In the data rows, zero lies at 4.5, halfway between 4 and 5.
Some points, each followed by its number:
[3 2 4 4 4 3 7 7 6 7 7 8 6 6 5 5 3 3 3 4 4 3 5 4 4 3 3 2 4 3] 0
[4 5 3 2 3 4 4 5 5 3 2 3 3 5 5 4 3 5 6 4 5 6 6 4 7 6 6 4 5 2] 1
[6 4 5 5 9 5 6 5 4 6 7 5 6 6 5 5 2 0 4 2 3 3 1 2 3 1 3 5 4 4] 2
[2 6 4 7 8 5 5 4 3 6 3 5 5 3 6 0 3 3 5 5 8 5 4 5 6 6 4 6 4 5] 3
[4 4 3 4 0 4 5 4 7 9 7 7 5 7 4 8 7 9 7 3 5 4 4 2 4 2 2 5 3 3] 4
[7 7 6 6 6 9 7 7 6 8 7 6 3 3 4 1 4 5 3 2 2 4 4 2 4 4 5 7 6 3] 5
[6 4 4 5 7 4 5 3 4 3 3 3 5 4 7 4 5 6 6 5 6 5 3 4 5 4 3 6 6 4] 6
[7 4 5 6 7 7 2 4 6 6 2 5 5 4 4 4 7 3 6 7 5 5 4 7 4 5 4 1 3 5] 7
[7 6 7 6 0 6 5 5 5 5 5 5 7 3 4 5 4 4 5 5 6 5 3 4 3 2 3 3 3 0] 8
[7 4 5 6 8 4 4 3 6 3 5 6 5 4 6 5 5 6 6 8 4 5 2 5 5 4 4 5 4 2] 9
[5 4 4 5 0 3 4 6 3 7 7 5 5 5 6 8 8 9 6 5 5 5 5 6 4 5 4 3 3 5] 10
[5 7 6 4 7 3 5 2 3 2 3 3 5 1 3 3 1 2 5 5 5 5 7 7 6 3 6 3 5 4] 11
[4 2 0 3 9 3 5 5 4 5 5 5 7 6 7 8 7 5 6 5 4 6 7 6 4 7 4 5 6 3] 12
[5 3 4 3 5 4 2 3 4 5 2 5 3 5 3 4 5 5 5 6 6 8 7 6 5 6 5 5 7 6] 13
[3 4 4 3 0 3 2 2 4 3 6 4 3 2 4 4 2 5 6 7 5 5 6 5 5 9 7 8 7 6] 14
[7 4 4 6 7 6 4 2 5 3 6 5 5 5 3 5 5 6 7 5 7 3 5 4 2 4 1 6 2 2] 15
[4 3 3 2 0 5 6 4 6 6 6 4 3 3 4 4 4 4 6 5 5 5 1 3 4 6 2 3 3 5] 16
[4 2 6 7 1 4 4 4 5 4 7 5 7 9 7 7 8 6 6 6 4 4 5 6 4 4 4 3 3 6] 17
[8 6 7 5 6 5 5 3 2 4 4 2 3 1 4 3 3 3 4 3 2 5 2 3 4 5 6 7 5 7] 18
[4 4 5 6 3 6 5 3 2 5 2 2 4 5 4 4 3 7 5 7 6 5 5 5 6 4 3 5 4 4] 19
[5 4 4 5 2 4 4 5 4 4 3 5 4 4 6 5 7 7 8 8 6 8 6 6 4 6 3 7 3 4] 20
[5 4 8 6 9 7 6 5 6 6 7 2 3 3 4 3 3 3 4 2 3 4 3 1 4 5 4 5 6 7] 21
[2 3 4 5 6 7 4 3 2 4 4 0 4 1 3 2 2 3 3 3 6 6 7 6 4 7 4 4 4 3] 22
[5 1 2 1 4 5 5 4 3 5 2 7 6 8 4 7 8 4 5 4 5 6 4 7 7 6 4 4 5 3] 23
[5 3 4 3 3 3 5 5 5 7 8 7 6 5 6 4 6 3 6 4 2 3 3 3 4 4 3 3 2 5] 24
[4 4 7 5 2 5 9 6 8 6 6 5 3 6 4 6 4 3 5 2 4 3 4 3 2 4 3 4 5 4] 25
[5 2 4 7 8 4 5 6 4 3 3 3 6 9 9 8 7 6 4 4 2 3 3 3 2 5 2 5 3 4] 26
[4 4 4 5 7 5 3 4 4 4 4 4 4 4 6 1 3 4 3 6 3 7 6 7 5 5 5 5 2 4] 27
[5 4 2 3 6 4 5 5 5 5 5 6 5 4 6 4 6 3 2 4 5 4 4 3 6 4 6 9 6 6] 28
[4 3 3 3 2 4 4 5 5 3 5 5 7 6 8 7 7 7 6 5 3 2 3 2 3 4 4 4 3 3] 29
[5 7 5 6 9 3 3 4 4 3 3 5 3 3 5 8 7 5 7 5 3 3 5 3 5 5 3 2 6 6] 30
[4 5 4 4 0 3 3 3 3 1 0 1 5 7 5 5 5 3 6 4 7 5 4 4 5 5 9 6 5 5] 31
[6 4 3 3 0 5 2 4 5 4 6 7 7 9 8 7 8 8 6 5 3 3 3 4 6 3 2 2 4 3] 32
[4 4 2 3 8 2 4 4 2 5 1 5 3 3 5 2 5 4 3 3 4 4 4 6 8 6 6 5 7 4] 33
[5 5 5 5 8 5 5 5 7 4 5 1 4 4 3 5 2 5 4 4 6 3 5 6 7 3 4 6 2 5] 34
[4 4 3 3 1 4 2 4 3 0 2 1 4 2 3 5 3 3 3 6 4 3 3 4 6 3 4 9 9 9] 35
[7 5 6 6 6 3 5 0 4 4 3 0 2 3 4 1 5 5 5 3 3 4 3 6 4 6 6 5 4 7] 36
[7 3 6 5 2 8 5 6 6 6 6 6 7 5 8 5 5 4 5 3 6 3 2 0 2 1 2 4 4 4] 37
[5 2 9 6 9 6 5 3 3 1 3 6 3 5 5 5 4 3 3 4 3 4 5 3 6 8 5 6 6 6] 38
[3 4 7 8 7 5 6 5 4 0 2 2 2 4 5 3 5 2 3 3 6 5 6 6 5 5 6 4 3 4] 39
[5 5 4 4 3 5 3 4 4 7 5 3 7 3 3 6 5 5 3 4 5 6 7 6 6 4 3 4 2 6] 40
New points follow, each followed by the number of its nearest point above.
[7 7 7 3 3 3 4 7 4 3 5 0 3 2 3 4 2 2 4 3 3 3 5 5 6 7 8 9 9 6] : 18
[3 3 4 4 4 5 3 5 3 4 4 3 5 7 7 5 9 5 6 6 5 3 3 1 1 4 5 4 4 6] : 29
[5 5 6 7 9 4 3 5 6 3 4 4 7 4 4 5 4 2 3 4 3 3 2 3 4 2 2 3 2 3] : 2
[1 5 2 2 4 2 5 2 4 5 5 4 4 3 4 3 6 3 8 9 6 9 7 7 7 6 3 3 6 4] : 13
[6 5 4 3 2 3 4 5 3 6 3 4 4 1 2 3 5 5 7 9 5 6 5 9 4 4 3 4 1 4] : 20
[4 4 5 5 6 3 3 4 2 2 4 2 4 6 6 6 5 5 7 3 3 5 5 7 5 2 4 4 5 4] : 6
[5 3 5 4 4 5 3 4 3 3 5 5 5 6 3 5 5 3 1 2 7 6 6 7 5 6 3 4 7 6] : 13
[3 4 1 2 2 3 7 3 6 5 5 6 4 3 4 4 8 7 6 4 4 4 4 6 5 4 5 3 5 4] : 16
[4 5 4 3 2 3 2 2 2 3 3 3 2 3 3 6 5 7 5 5 3 4 6 4 5 7 6 8 6 5] : 14
[5 5 2 5 4 3 2 3 5 6 6 6 6 7 6 5 3 3 2 3 3 4 4 5 3 7 6 7 6 4] : 28
[4 5 4 3 0 5 4 5 7 4 4 3 2 4 1 2 4 4 2 4 2 3 6 3 4 5 8 4 7 4] : 1
[6 6 3 4 0 2 5 3 2 5 4 4 4 2 4 6 7 8 7 7 4 5 6 6 6 3 3 1 3 3] : 10
[8 6 2 5 0 6 4 3 2 0 4 2 5 5 5 3 7 7 5 5 6 8 6 7 5 4 5 6 3 5] : 20
[3 4 5 3 5 6 8 7 8 8 8 8 5 4 4 5 6 5 5 4 4 5 6 5 4 5 2 3 3 4] : 0
[6 6 2 6 0 4 5 9 6 6 2 3 5 3 5 3 4 1 4 3 3 3 2 3 3 5 6 6 7 8] : 28
[6 3 6 3 5 4 4 4 6 4 6 6 4 4 3 1 6 8 6 6 7 4 5 5 2 3 1 3 4 3] : 15
[3 7 6 4 0 5 5 8 5 5 5 4 4 5 4 3 5 4 5 7 6 9 6 7 8 7 2 8 7 4] : 20
[6 6 4 5 8 4 4 5 4 2 3 3 5 6 7 6 5 5 5 6 6 7 6 3 4 4 4 5 4 4] : 6
[5 3 5 4 7 5 4 9 6 9 7 7 6 7 4 5 1 4 2 2 4 3 5 2 2 4 4 0 0 5] : 0
[5 4 7 5 9 7 6 5 8 5 2 3 4 4 3 4 1 3 4 4 3 3 3 6 5 5 6 8 5 5] : 34
[4 3 2 4 3 5 3 5 3 4 3 4 7 9 9 9 9 6 6 6 5 3 3 3 3 2 4 6 2 5] : 29
[5 3 8 5 5 6 3 7 5 4 5 5 4 4 3 4 6 6 9 8 6 6 7 3 3 3 5 5 3 4] : 20
[4 2 5 6 0 2 2 3 3 6 6 5 4 5 3 6 7 6 7 7 6 6 4 4 4 3 5 1 5 3] : 10
[3 4 4 4 4 3 3 1 5 4 7 6 5 5 5 4 4 3 6 2 2 4 0 1 3 6 7 5 6 3] : 24
[4 4 5 8 2 7 8 8 6 3 2 4 3 3 5 7 5 5 3 3 4 4 3 4 3 5 3 3 2 3] : 25
[4 4 6 7 2 6 9 7 5 4 2 3 1 2 3 4 4 3 2 5 6 6 7 5 5 3 4 4 3 4] : 39
[6 7 5 6 8 6 3 5 3 1 4 4 3 1 3 4 3 4 3 3 3 6 5 4 6 5 5 6 6 6] : 18
[4 6 7 6 2 5 4 4 3 6 2 3 4 6 4 4 4 7 5 6 6 9 8 5 6 4 3 4 5 4] : 19
[7 6 7 3 4 3 5 6 3 7 5 4 1 4 2 5 5 7 7 3 6 3 4 3 2 4 4 5 5 4] : 25
[5 4 5 5 0 2 4 4 5 3 5 5 4 2 3 3 4 5 5 6 6 7 7 8 9 8 7 7 7 6] : 14
[6 6 4 4 0 4 2 4 5 3 1 4 1 4 5 5 4 3 5 4 3 5 5 3 7 7 5 6 5 4] : 1
[5 2 5 4 5 4 4 3 5 6 9 9 7 9 7 5 5 4 4 5 3 3 2 3 5 4 1 4 4 5] : 24
[4 5 4 6 0 4 4 4 3 3 6 6 8 7 9 8 6 6 2 2 3 3 2 4 3 2 4 5 4 5] : 29
[5 5 4 6 0 6 5 3 6 5 5 7 6 4 3 5 2 3 3 4 6 5 7 6 6 4 5 4 6 4] : 40
[4 6 5 5 1 2 3 2 4 4 1 3 4 4 4 1 5 2 5 4 4 4 8 7 8 7 4 6 3 4] : 1
[3 5 3 5 5 8 4 7 8 9 8 8 6 5 5 3 2 4 2 3 3 1 3 3 4 3 5 3 3 3] : 0
[5 5 4 7 3 5 4 3 5 3 4 4 4 5 4 6 7 6 9 5 7 4 4 3 2 3 0 5 4 6] : 15
[5 4 3 5 3 5 1 5 1 7 6 6 5 4 2 3 1 3 3 3 4 5 7 4 5 5 3 2 5 3] : 40
[3 5 3 3 0 3 5 5 4 5 3 4 8 7 7 9 7 6 5 5 6 4 2 5 3 3 4 4 3 4] : 29
[4 4 4 4 0 3 3 5 3 5 5 5 6 4 5 5 4 3 3 6 5 5 4 7 5 4 6 4 3 5] : 40
[5 4 2 2 5 4 5 4 5 6 7 4 7 6 7 7 7 7 7 5 6 4 4 4 4 4 5 4 3 4] : 29
[4 4 4 3 0 3 5 4 5 4 7 6 6 2 4 5 4 5 4 5 5 5 7 5 5 3 6 6 4 5] : 40
[4 3 6 3 2 5 4 5 3 5 3 4 5 5 3 6 5 5 6 5 8 5 5 3 2 5 3 5 4 3] : 19
[3 4 4 5 4 6 8 5 6 4 4 2 4 4 4 5 6 5 6 7 4 7 5 4 4 3 5 4 3 3] : 19
[4 4 5 5 0 3 1 4 2 3 3 5 4 3 3 7 6 6 9 9 9 4 8 9 5 4 6 3 4 5] : 20
[5 3 6 4 5 4 5 4 5 4 5 7 7 7 9 9 6 5 4 5 5 2 2 3 3 3 4 3 2 5] : 29
[4 5 5 4 4 7 9 8 6 6 5 3 3 3 3 2 5 6 6 6 2 4 4 5 1 3 4 4 4 5] : 25
[3 5 6 5 9 5 5 5 5 4 7 6 6 7 3 4 5 2 3 4 2 4 4 4 6 7 6 5 4 4] : 38
[6 6 5 5 9 4 5 3 1 6 3 3 3 4 3 5 5 5 4 4 4 3 3 5 3 2 6 8 5 6] : 18
[4 4 9 9 9 9 8 4 3 3 4 3 1 5 4 6 3 4 4 4 5 4 6 7 3 1 2 3 3 5] : 39
[4 5 6 6 8 6 7 6 6 5 7 7 5 7 4 3 3 5 6 4 6 6 6 5 3 3 6 3 4 2] : 0
[4 4 6 4 7 4 6 3 5 5 3 3 6 3 5 5 7 7 7 7 8 6 3 5 4 3 2 2 4 4] : 6
[4 6 4 3 3 2 1 3 4 3 0 3 4 4 4 5 4 3 3 5 5 5 4 5 1 3 6 7 9 9] : 35
[3 5 3 4 9 7 4 6 4 4 6 4 4 5 4 4 5 3 3 6 5 2 6 3 0 5 2 4 2 4] : 15
[3 4 4 4 9 7 6 6 3 4 5 3 0 4 5 4 4 5 6 5 6 5 3 6 3 3 3 4 4 2] : 6
[4 3 3 3 2 4 3 3 3 2 2 5 4 2 2 5 3 2 4 2 2 3 5 5 4 6 6 5 9 8] : 35
[5 3 3 4 3 4 1 5 4 7 3 6 5 4 7 3 4 4 6 4 6 5 4 6 7 6 5 4 5 2] : 1
[6 6 4 8 9 9 9 9 3 6 4 4 6 5 2 4 1 4 2 2 2 2 5 5 6 8 7 5 5 4] : 5
[4 6 4 6 6 4 6 5 5 4 5 5 5 8 5 6 3 3 6 4 6 7 6 4 4 2 4 1 4 3] : 0
[4 4 7 5 3 3 6 4 1 3 1 5 2 3 3 4 5 5 6 7 8 9 9 7 6 7 8 7 6 5] : 13
[6 7 5 5 3 5 6 3 3 3 3 2 3 2 1 4 3 4 3 4 2 4 2 5 7 5 8 6 4 5] : 18
[5 4 3 4 7 9 5 5 7 3 6 6 6 3 4 3 4 2 4 3 1 4 3 3 5 5 6 7 6 5] : 28
[5 3 4 4 5 4 4 6 6 6 7 9 9 8 5 6 3 5 1 6 5 3 3 4 5 3 2 5 1 4] : 0
[3 4 5 4 0 3 4 2 2 2 5 6 9 8 9 6 4 5 3 3 3 3 4 3 1 3 1 4 5 4] : 29
